In the rows, 128 means zero.
Each row of M is roughly a mix of the hidden directions of one of several groups.
M:
[[155 100 120 115 136 121  92  74 135 101 168  90 148]
 [130 103 160  79 139 117 124 139  66 108  93 133 145]
 [163  85 140 176  97  95 151 113 149 137  92 121 120]
 [105 104 107 141 112  74 113 125 105  71 161 125 108]
 [178  75 159 147 141 142 109 159  87 134 128 137 138]
 [ 85 135 101 156 124 105 135 102 156  85 174 119 154]
 [134  95 110 145 129  96 142 178 113  72 162 120 115]
 [163  84  83 146 124 145 140 192 133 116 138 128 123]
 [ 80  96  97 132  76 137 135  93  90 135 118 125 149]
 [111 144  84 127 130 182 118 167 152  80 123 119 144]
 [117 146 111 155  85 138 136  77 106 152 131  85  91]
 [112 112 145  82 102  85 130 148 119 101 130 120 187]
 [121 155 159 134 119 181 172 138 128 158 102 144  86]
 [ 93 115 160  73 163 131 102 138 162 112  96 147 128]
 [ 84 157 157 159 114 177 120 146 106 160 120 107 101]
 [139 139 104 159 124  63  91 101 114 156 107 105 142]
 [168 157 104 154 129  99 168 140 168 133 166 117 100]
 [ 87 144 167 122 178  99 109 143 138  96 123 163 147]
 [170 151  99 101 134 127  94 143 169 102 172 121 153]
 [120 158 105 158 141  57 120 124 164 129 155 142 146]
 [121 102 167 100 163 141 100 180 160 122 107 144 152]
 [100 194 133 188 129 115 149 124 148 130 145 123 115]
 [143 126 126 119  94 186 173 127 121 132  86 117  89]
 [ 99 141 124 118 132 165 162 101 139 109 171 112 185]
 [144 162 145 184 112 107  89 120  99 124 159 106 100]
 [ 94 149 140 167 164 175 129 101 144 100 153 157 110]
 [160 122 141 164  99 107 190 157 132 141 131 152  98]
 [ 69 155 141 141 139 162 146 154 147 118 165 154  99]
 [ 86 127 179 119 151 164 104 126  80 139  97 122 118]
 [ 87 156 143 145 143 163 152 136  87 173 166 129 119]
 [113 162 123 171 107 133 194 140 124 106 158 106 117]
 [131 123 157 157 138 174 102 108 174 122 130  80 100]
 [100 191 128 129 114 135 142 116  73 143  93 126 108]
 [146  57 121 135 105 132 111 133 144 131 153  74 119]
 [ 97 141 158  92 134 163 121 115 106 155  75 160 108]
 [130  92 146  91 150  71 159 136 144 152 100 126 100]
 [111 135 156  99 130 103 127  74 164 184 144 128 123]
 [157 103 150 185 126 152 154 172 149 118 146 129  98]
 [153 145 115 172  97 153 150 153 155 162  99  93 103]
 [103 107 115 102 129 120 143 119 180 166  91 157  87]
 [118 171 139 159 112 105 147 126  81  85 163 103 116]
 [ 97 180 171 153 119 140 122 155  97 163 112 145 110]
 [151  79 125 146 111 173  84 135 134  89  99 124 113]
 [119 168 176 108 135 152 165  97 117  99  90 142 147]
 [125 124 119  87 160 125  62 122 148 101 146  99 155]
 [ 77 152 121 105 117 162 152 117  82 129 158 139  93]
 [108 136  84 153 151 109  81 118 171 152 144 119 164]
 [100 133 126 159 104 103 108  88  88 143 167 172 123]
 [119 122 125 125 164 120 133 137 150  68 153 176 169]
 [103 135 104  85 152 154 118  82 100  75 127 135 131]
 [149  87 101 138 106 104 112 174 134 132  82 113 166]
 [156 101 157 103  89  93 135 130 138 121 189 145 111]
 [ 97 105 123  62 154 137 100  87 108 134 117 142 107]
 [123  94 124  99  73 113  91 110 125  91  89 113 112]
 [123 136 132 104 123 124  87 140 206 152 143 150 150]
 [124 190  99 126 120 171 148  95 161 136 124 127  98]
 [137 119 129 105 137 105  98 154 191 132 101  93  90]
 [138 116  93  96 179 100  81 125 116 135 156 147 158]
 [121 123 115  99 116 184 163 125 121 130 134 177 175]
 [159 146 144  92 149 178 140 104  86 100  94 135 120]
 [146 143  95 148 142 172  65  99 138 131 157 116 142]
 [110 192 167 143 133 168 150 126 103  97 131 146 139]
 [ 96 103 180 164  95 121 164 136 159 108 139 153 133]
 [ 90 140 121 146 127 146 105 146 176 114 190 151 141]
 [160  76 115 111 123 159 144  90  93  90 118 119 152]
 [164 178 143 156 150  90 150 178 114 119 117 140 124]
 [100 148 126 118  99 148 169 182 124 121 104 177 120]
 [143 147 122 114 154 184 173 127  96 127  98 129 169]
 [118 146 132  78 124  80  76 114 114 133 150 112 162]
 [139 121  86 112 118  86 152  83 139 101 172 151 112]
 [109 135 138 140 119 160 129 182 186 130  86 108 136]
 [100 176 127 112 131  91 109 170 139  99 172 126 150]
 [131 143 143 124 156 123 169  80 104 117  71 116  97]
 [ 96 140 119  86  86  79 135 161  97 149 144 116 116]
 [116 109 168 138 139 131 100 179 124 105 173 155 164]
 [126  79 135  76 127 109 128 126  92  86 119 124 167]
 [153 158 134 123 141 105 128 123 105  53 168 119 136]
 [168 105 162 119 149 105 173 108  76 138 112 115 142]
 [119 129 119 165 161 175 181 143 132 138  90 153 142]
 [110 146 157 159 168 169 112 131 133 151  84 131 169]
 [135 134 113 138 104  85 119 177 152 159 107  78 151]
 [109 134 114 105 111  94 190  85 103 130 150 152 109]
 [130 149  99 155 107 156 119 131 173 164  96  79 112]
 [163 157 142 184 130 108 105 123 173 170 124 129 138]
 [135 124  96 134  88  77 146 165 141 155 131  79 131]
 [131  95 172 119 131 184 144 151  79 120 116 154 125]
 [169  90 127 162 136 110 110 132 143 131  82 132 181]
 [111 175 133  83 139 180 111 140 148 103 152 158 133]
 [182  92 113 162  96  86 103 112 119 132 153 116 140]
 [152 134 125 112 156  81 109 149 168  78 163 133 139]
 [ 80 189 133 121  97 100 171 120 127 127 112 115 135]
 [107 144 124  81 122  72 134 124  93 138  79 110 122]
 [167 120 132 113  91  79  78 129 153 101 134 108 109]
 [150 162 105  86 101 182 119 113 119  86 142 142 138]
 [143  89 103 158 162 165 144 119 132 125  94 139 181]
 [ 98 117  67 110 108 149 149 116 135 117  99  81 148]
 [123 140 177  77 123  87 132 140 101 101 120 149 163]
 [130 138 172 168 107  99 128 159 127 111  92  79 109]
 [199 101 141 121 146 170 142 124 108 138  97 125 102]
 [141 141 120 148  93 154  83  77 123  86  98 126 112]
 [144 170 118 176 160 160  93 129 122 130 117  79 131]
 [132 174 125 122 146 161  93  69 135 164 113 111 136]
 [179 112 132 119 168 138 148 129 136 143  97 118  66]
 [144 138 141 162 118 167  99 131 171 187 125 154 121]
 [128 150 166 151  96 113 107 168 138 154 146 100  77]
 [ 86  80 144 109 147 161  82 126 164 150 117 127 136]
 [171 170 108 126 128  93 138 165 154  99 127 166 104]
 [ 96 122 135 185 104 105 132 164  87 115  96 149 118]
 [ 86 159 152 144 123 113 126  95 146 195 136 147 121]
 [133  93 148 164 170 195 142 137 138 125 111 148 128]
 [ 91 175 130 132 105 164 152 119 104 121 134 139  70]
 [171 106 186 130 127  90 154 123 113 173 128 125 118]
 [157  63 162  96  98 123 135 107 137 145 124 153 155]
 [178 145 114 119 123 129 141 167 183  82 126 110 131]
 [135 118 171 107 121 117 149 113 171 187 167 136 135]
 [100  99 113 116 119 171 132 203 121 129 118 113 110]
 [ 89 109 186  80 121 144 126 132 153 111  91 134 121]
 [ 99 137 177 111 117  90 122 135  97 126 128 148 188]
 [188 100 116  95 124 132  87 128 168 135 135 129 163]
 [ 88 122 104 140 151 154 122  81  71 142 135 157 141]
 [112 111 134 132  96 159  87  79  89 122 162 106 107]
 [126 123 144 190  83 145 136 120 112 116 168  97 155]
 [133 116 158 173  95  89  79 121 139 126 161 105 110]
 [105 156 168 140  61 103 131 153 129 110 115 135  98]
 [116 109 122  84 120 178  93  96 121 143 108  85 104]
 [162 118 118  94 122  82  76 122 144  93 106 136 158]
 [ 94 193 135 104 133 137 142 115 166 170 139 133 109]
 [ 98 140 121 105 100 161 126 117  78 101 146 157  81]
 [126 129 100 149 114 136 179 114 158 148 103 147  67]
 [124 129 102 128 134 175  70 152 110 108  95 128 168]
 [ 85 122 115 115 124 151 183 173 118 133  85 144 114]
 [146 128 123 159 102 132 155 143  72 159 134 148 181]
 [ 97 128 130  90 139 145  89 106 124 174  86 102 100]
 [109 171 159 140 104 125 146  87 105 166 170 153 133]
 [119 108 134 129 185 190 132 161 120 127 126 161 150]
 [154  97 130  97 157 125 133  95 154 113 167  79 157]
 [145  88  96 132 140 155 154 166  87 102 121 165 152]
 [145 115 100 156 131 150 106 144 133 116  62 130 177]
 [ 93 126 123 117 106 111 205 131 106 144 119 148  98]
 [190 110 101  97 102 129  87 129 124 158 112 118 154]
 [121 103  93 177 140 153 122 164 112  87 156 123 160]
 [162  94 116 179 113 117 159 146 113 163 166 148 111]
 [167 143 142 127 120  98  53 153 141 124 153 113 133]
 [177 117 159 157 104 121 138 162  75 128 102 147 113]
 [120 123 178  99 167 152 121 126 128 147  80 160  98]
 [108  76 156  91 111 118 120 183 142 134 123 104 101]
 [161  87 102 100 122 110  81 158 154 100 126 103 150]
 [110 127 126  92  74 142 167 104 153 105 104 140 168]
 [114 111 133  94 135 188 125 108  72 107 119 139 155]
 [159 147 112 171 139  99 121 132  91 169 149 108  86]
 [120 121 102 170 137 182 163 154 154 136  93  99 129]
 [147  84 106 164 113  97 126  88 100 107 131 104 169]
 [192 135 158 105 139 140 122 124  84 126  81 126 142]
 [107 132 133 107 122 160 158 169 155  86 183 137 132]
 [103 145 130  78 124 138  99 177 152 116 146  90  96]
 [120 185 100 127 149 187 110 132 142 136  90 117 130]
 [ 87 158 115 121 103  76 130  79 111 150 127 139 158]
 [109 141 143 134 153 177 137 134  97 152  75 132  83]
 [ 61 151 136 122 103 117 135 139 167 159 103 158 111]
 [115 152 153 112 166 143 129 162 173  93  80 141 116]
 [100 120 138  68 138 137 130 136  65  95 111 137 126]
 [132 133 143  46 143 119  93 122 105 107 115 117 148]
 [ 77 122 124 125 151 127 137  76 136 179 111 148 157]
 [123 112 174 111 134 109 167  78 118 142 104  95 163]
 [ 89 103  86 131 114 139 134 160 128  60 129 138 146]
 [ 91 131 179 118 148  99 107 143 181 121 108 125  96]
 [166 124 127  95  80 119 164 123 127 144 114 106  73]
 [128 139  88 153 191 132  98 124 146 131 153  83 127]
 [171 136 118 119 145 200 140 147 126 110 114 108 165]
 [143 101 110  77 121 124 133 128  77  78 132 111 157]
 [123  85  97  91 102 134 114 121 115 108  99 189 131]
 [ 89 112 101 163 103  82 106 113 167 164 139 124 140]]
Here is one row from each group, named. Which group is each of the other rows in?
[109 131 125 157  99 173 133 173 116 129  84 170 144] -> (81)
[104 147 123  98 109  66 134 156 124 168 132  95 152] -> (43)
[102 146 132 133 175 126 135 118 121  62 143 172 145] -> (46)
[144 121 102 162 104 128 102 134 189 180 148 128 126] -> (135)

[130 116 130 134 119 152 112 174 134  96 196 141 162] -> (135)
[155 156  97 133  69  96 151  98 120 146 137  93 120] -> (46)
[112 155 137 123 174 153 126 122 170 121  71 123 164] -> (43)
[107 146  85 140 163 155 147 184 124 115  86 130 122] -> (81)
[152 139 102 112 164 177 154 104  95 114 153 123 170] -> (81)
[127 162 115 171 134 119 119 108  72 133 182 147 117] -> (81)
[147 104 175 133 122  95 143 136 125 190  97 152 110] -> (81)
[ 99 107 138 105 142 158 128 112 198 102 152 155 143] -> (135)
[ 78 132 181 139 124 105 136 144 156 113 115 160 170] -> (46)
[136 147 118 146  77  97 107 136  91 151 176 105 104] -> (43)
[125 162 133 140 134  88 158 112  66 123 167 136 102] -> (81)
[ 99 101 127  99 142 114 117  80  88 159 137 148  83] -> (46)
[ 97 150 143 126 132 176  73 129 114 122 149 172 153] -> (135)
[110 157 151 111 151 121 108 140  80 117 114 143 193] -> (46)
